In the rows, zero is written as 128.
The rows below fall into families. The same turns and mirrors carry the whole set onto itself and the rows of a family onto each other. For each named row, which other rows are in its family? Write them in the order they are listed.
These 15 rows form 3 families of 5 rows each.
k_43: [152 144 158 146 113 134 151 106 134 116 131 117 146  90 150 151 151 136
 111 140  79 141 141 142 131  91  97]
k_581: [149 141 147 142 123 115 147 121 142 100 138 148 103 123 157 126 111 127
 108 148 116 133 160 150 101  93  84]
k_428: [144 142 106 144 119 141 130 113 167  79 138  95 118 101  92 135 153 144
 139 151  79 141 132 116 124 118  99]
k_531: [124  98 140 116 123 154 145 135 142  99 134 117 109 113  89 125 140 144
 165 126 102 149 122 131  95 124 113]
k_16: [136 143 142 148 111 123 154 132 144  88 151 150 100 125 164 138 111 128
 126 131 120 129 141 143 105  90 100]
k_450: [151 125 161 135 123 136 153  98 150 112 130  98 145  88 145 137 152 138
 115 163  87 136 138 130 141  92 107]
k_158: [142 146 157 144 123 140 147 132 148  81 139 147 123 128 170 125 115 135
 125 147 116 142 135 143 121  93  95]
k_776: [147 131 109 149 128 146 128 120 171  83 132  82 130  93 112 123 137 149
 126 146  74 129 147 115 115 108  93]
k_692: [156 143 146 136 108 134 149  97 142 112 127 118 135 106 129 160 143 142
  98 159  75 123 142 146 137  99  97]
k_859: [150 116 109 138 133 130 142 114 176  89 138  86 110 106 105 113 148 147
 132 146  84 130 159 107 118 118 111]
k_939: [133  88 141 126 125 140 136 128 129 104 126 115 114 117  89 132 133 148
 169 132  96 128 141 118 108 133 111]
k_770: [115 131 159 124 132 121 122 115 154 115 170 142  90  83 114 136 116 138
 140 130 108 130 136 133  83 120 130]
k_582: [142 151 157 131 130 135 126 118 158 109 174 165 101  84 126 129 111 141
 145 132 106 135 132 138  88 118 128]
k_678: [136 121 169 128 131 126 130 125 158 116 167 138  95  75 121 124 119 128
 145 135 126 131 136 151  76 109 115]
k_727: [141  97 132 120 124 141 153 130 135 119 139 142 107 117  90 129 134 145
 158 125  96 126 143 124 104 140 128]

Which other rows belong to the same family as k_158? k_450, k_859, k_582, k_727
Which other rows belong to the same family as k_692? k_581, k_428, k_531, k_678

